rotation ticks, each row followed by its count of ticks:
The counts run from 0 to 168.
[139 148 156 115 128 129 144 137 112 159 190 167 113 126 113 126 154 123
  99 145 133 136 103 147 106 143 111  88  76 123  93  83 105 165  69  99
 122 125 153  97 106  70 190 134 141 137 146 124 168 142 109 158 111  85
 131 132 149 129 118 146 130] -> 14
[145 125  74 103 166 110 125  87  67 124 135 142  75 107 122 116 118 179
  89 164 161 131 174 116 158 168 163 119 133 163 147 128 135 108 155 125
 136 113 145  99 130 143  88 130 100 110 122 138  91 155 129 122 156 145
 122  69 157 122 110 109 143] -> 59
[ 97 139 145 138  89 113 151 152 151 129 204 184 120 129 139  92 124 122
  89 117 121 148 103 129 131 163 107 163 120  87  97 153 117 134 141 131
 119 162 111 124  85 121 171 165 127 134 146 147 162 111 103 138 107 135
 178 159 147 191 127 132 128] -> 106
[145 124 114  89 167 114 168  89 102 135 157 172  72  98 127 144 138 151
 132 157  97 139 150 129 112 148 198 110 123 179 166 139 136 108 130  96
 139 127 181 112 115 148 113 121 125 124 103 146 106 122 143 135 155  65
 101 122 107 102 107 103 132] -> 67
[ 83 153 104  92 101  91 150 146 101 154 139 164 118  74 136 147 156 145
  73 131  85 160 143 136 155 133 133 115 140 164 147 148 104 159 111 130
 162 123 157 111  80 165 131 124 101 136  95 120 123 178 122 111 125 169
 144 116 103 150 178  95 106] -> 160
[126 145 165 104 130 129 138 139 157 141 153 163  98 128 140 128 153 192
  97 144 135 151  89 152 161 165  96 117 114  87 126 137 145  98 129 108
 140  92 131  93  91 123 153 141 147  88 143 125 123 143  80 159 156 162
 143 125 197 154 124 113 139] -> 38
[ 91 151 125  84  90  93 152 176 126 136 157 166 117  87 136 159 178 135
 124 115  81 146 121 155 158 110 135 131 105 142 117 154 127 169  92  97
 139 129 153 143 103 148 155 120 113 143 101 144 137 155 131 107 147 143
 136 163 103 159 169  93 129] -> 162
[166 126 145 144 128 117 130 112 124 126 159 189  82 134 122 117 130 184
 106 151 144 150  98 126 146 150 115 124 114 113  75 106 150 125 114  75
  74 125 118 111 135  84 134 140 128 110 135 125 118 138 123 177 190 124
 124 120 195 130 108 147 128] -> 47
[ 92 149 148 133  89 111 143 162 165 137 181 184 134 128 126  90 133 138
  91 121 135 161  97 146 129 164  97 147 119  91  97 148 111 128 129 122
 130 152 109 116  82 100 174 157 115 126 145 143 163 122  94 135 126 151
 171 157 160 177 136 115 124] -> 105
[105 122  82  82 149 111 159 143 115  95 158 173  96 129 139 139 141 147
 155 146 111 130 161 135 165 127 143 146 106 129 169 174 164 141 141 111
 135 119 156 123 112 171 124 101 145 128  88 183 119 119 143 122 160  97
 122 153 137 155 107  82 178] -> 64
[ 99 108 148  82 114 129 148 110 123 122 204 129  71 120 164 149 161 127
  94 125  98  72  97 125 161 121 148 145  99  92 112 146 143 120 132 157
 142 111 127 127 115 166 137 147 144 111 144 150  96  98 132 136 117 130
 147 157 133 176 101 128 157] -> 32
[109 111 136 109  68  94 118 141 131 135 171 148 107 134 164 142 183 111
 105 118 115 124  91 131 145  93 116 130  62 120  67 109 105 174  86 134
 112 138 131 136 118 109 153 138 122 157 131 137 157 135 161 108 116 136
 143 153 148 162 153 148 149] -> 21
[113 147  96 147 123 109 181 138 108 122 169 202 103 109 119 109 113 123
 111 123  84 166 170 134 139 153 156 137 146 155 154 158 139 170 140 104
 110 170 149 105 102 154 154 116 149 166  93 144 155 129 132 139 113  83
 158 144  94 158 124 116 122] -> 74
[118 138  93  56 130 109 154 115  91 119 177 130  90 104 128 141 131 103
 112 134 117 102 176 138  99 124 199 142  88 161 137 133 118 129 114 130
 162 131 178 137 123 146 127 147 100 148 107 181 125 116 170 103 113  95
 127 114  79 155 106 108 142] -> 0
[131 144 106  58 129 112 152 115  92 131 168 111  94  98 119 144 139 113
 106 140 115 108 161 147  99 135 191 127  84 170 139 116 102 116 107 122
 179 123 181 133 124 131 126 150  92 137 117 167 126 126 157  99 117 103
 114 110  84 130 125 110 135] -> 1
[117 114 129  99  81 110 120 134 111 139 195 146  97 134 153 143 171 105
  98 118 121 102  90 120 149  89 120 128  56 108  54 104 119 175  81 129
 100 134 136 148 124 105 155 135 121 150 137 141 137 121 153 123 117 113
 131 154 143 160 133 150 154] -> 22
[104 143 140  93 116 120 165 153 107 139 195 171 102  90 110 147 169 120
 117 117  90 101 113 147 164 109 163 116  89 119  87 133 136 171  86  79
 119 142 160 148 112 131 168 138 116 137 124 155 130 124 127 143 141 104
 131 173  85 148 123  99 134] -> 164
[107 107  86  84 112  86 130 120 109 116 135 150  87  92 162 167 175 130
 131 152  91 151 134 126 131 105 148 123  99 184 158 114 108 169  94 134
 158 109 160 116 120 167 133  89 136 156  92 141 127 155 185  99 133 115
  95 113 121 142 148 129 144] -> 152
[135 128 109  76 169 124 172 102  97 125 170 167  74 107 127 151 134 137
 136 154  89 126 154 127 130 141 190 126 121 159 168 149 159 116 134  98
 135 123 174 128 121 155 115 113 132 130  97 164 101 108 147 141 144  58
 103 137 103 127  96  98 151] -> 66
[144 140  83 131 145 118 123 140  75 123 142 157 101 135 107 115 135 167
 119 164 170 133 162 137 151 150 108 103  90 130 145 104 142 185  97 111
 131 104 142  76 140 117 169  97 150 148 122 160 147 177 129 153 133 148
 119  90 173 148 102 126 161] -> 147
[143 100 129  75 154 132 110  95 135 109 173 140  90 152 160 137 136 150
 116 166 148 115 109 116 108 131 110 135  68  93 103 107 148  99 113 124
 129  95 149 134 124  97 121 141 127  97 129 164 114 104 140 146 161 109
  97 122 205 139  80 130 176] -> 122
[140 110 164 129  63 104 119 111 158 131 170 147  69 122 146 113 153 130
 113 135 138 143  82 133  90 138 184 159  94 151  73 113  79  96 134 133
 132 140 128 134 128 101 128 174  93 138 166 124 133 107 164 102 133 116
 132 129 135 134 126 159 123] -> 110
[102 152 153 128 102 116 128 157 169 152 169 184 138 123 128  99 142 150
  93 127 143 167  90 145 128 174  96 124 116 102  99 140  91 116 124 115
 141 143 128 115  78  86 163 163 100 116 147 127 159 142  77 129 137 160
 158 145 174 155 157 111 116] -> 104
[138 127 141 124 110 120 106 124 133 126 165 151 104 146 119  88 139 163
 108 139 201 127  92 141 116 166 114 141  82 102  63 101 110 109 120 121
 115 121 110 114 128  72 160 159 101 116 168 142 155 128 126 131 140 148
 137 117 200 144 102 136 155] -> 113
[123 149 153 101 132 122 171 132  90 157 200 171  88  87  93 137 156 118
 100 123  95  94 117 150 147 134 176 107 112 133  77 123 128 160 103  79
 119 140 161 143 121 122 161 152 108 135 138 142 117 124 112 149 138 104
 127 155  77 134 112 113 115] -> 165
[ 85 118 135  81 108 126 144 137 126 124 188 134  80 125 165 142 165 132
  93 123 116  82  94 134 177 116 123 147  91  72 107 158 145 138 127 158
 135 111 127 128 107 168 147 144 143 110 138 165 112 111 129 125 115 147
 158 158 144 186 111 113 170] -> 31
[ 98 109 105  93 170 135 120 115  65 159 197 149 111 114 108 112 160 112
 110 145 157  75 131 108 126 144 148  97  98 125 102 114  91 157 107 126
 146 127 173 121 115 108 157 118  87 123 167 145 129 121 104 115 105  87
 111 133 139 114 100  97 165] -> 90
[151 104 164 126  74  96 142 110 176 123 140 176  52 115 171 151 169 164
 131 151  96 178  76 130 126 133 163 147 116 151 107 129 131  94 135 111
 120 122 125 131 118 126 112 142 140 130 124 111 112 133 163 136 175 113
 114 138 158 130 135 153 119] -> 44
[138 150 149 128 138 128 144 122  97 162 189 172 116 119 114 117 135 124
  72 143 135 133 124 135 113 158 103  88  96 118 100  85 101 171  91 117
 122 134 151  88 102  87 186 140 137 133 147 111 162 139 100 167  96  95
 150 115 146 131 125 155 113] -> 15
[123 144  92 151 142 121 137 139  63 144 177 194 118 123  77  80 122 142
 111 126 182 128 160 129 140 166 128 105 115 142 102 108 104 180 110  95
 105 161 137 100 120  93 168 118 103 155 150 144 163 154 103 132 122 114
 135 115 134 128 125 113 147] -> 81
[117 118 105  72 138 103 124 136  99 139 153 153 108 105 140 173 179 138
 139 151 105 131 125 136 132  94 128  96  80 149 126 111 117 180  65  98
 141  94 183 133 123 117 141  95 124 132 104 149 128 154 148 127 154 103
  80 131 146 130 142 111 157] -> 154
[114 140 122 135  69  93 134 124 117 156 153 150 109 108 156 124 152 118
  48 131 112 162 118 124 126 144 113 122 126 146 112 113  80 171 120 165
 142 142 127  97  81 132 156 137 129 161 137 102 152 165 137 112  78 149
 172  98 141 155 168 159 106] -> 18
[101 120 122 115  51  82 126 147 137 136 161 151 107 123 165 142 183 108
  96 113 117 149  96 134 148  98 115 135  84 137  86 114  88 175  95 156
 126 140 120 123 102 124 151 132 125 167 130 123 157 148 167  88 108 146
 146 137 144 166 175 149 134] -> 20
[ 58 121 119  88 113 108 136 165 158 138 174 153 132 116 159 131 175 116
 123 117 110 134  95 128 134 137 110 140 103  96 132 160  92 141 117 143
 171 129 145 133  71 148 162 120 118 120 127 152 153 123 117  86 112 121
 145 172 152 163 154  82 166] -> 96
[169 124 122 156 142 114 133 108 106 129 164 200  81 131 123 102 119 177
  85 157 146 147 121 116 156 165 118 128 129 114  90 109 157 135 131  96
  74 137 113 114 130  96 129 146 132 119 133 132 113 147 117 185 174 139
 140 106 188 142  98 149 128] -> 48
[ 95 109  88  99  98  86 117 146 108 129 159 147 110 119 137 124 190 114
 161 124 154 113 117 130 136 109 156 132  73 156 102 131  76 172 109 131
 151 136 153 135 125 130 157 103  99 165 147 151 153 134 157  65 119 102
 109 157 128 128 140 101 184] -> 87
[116 168  91 127 151 122 167 159 119 127 151 213 129 125 104 106 126 166
 131 131 118 179 157 153 154 164 109 118 123 143 159 155 141 162 124  79
 126 142 148  90  94 127 157 110 143 142  99 161 160 154  95 150 142 106
 145 143 144 144 138  86 137] -> 72
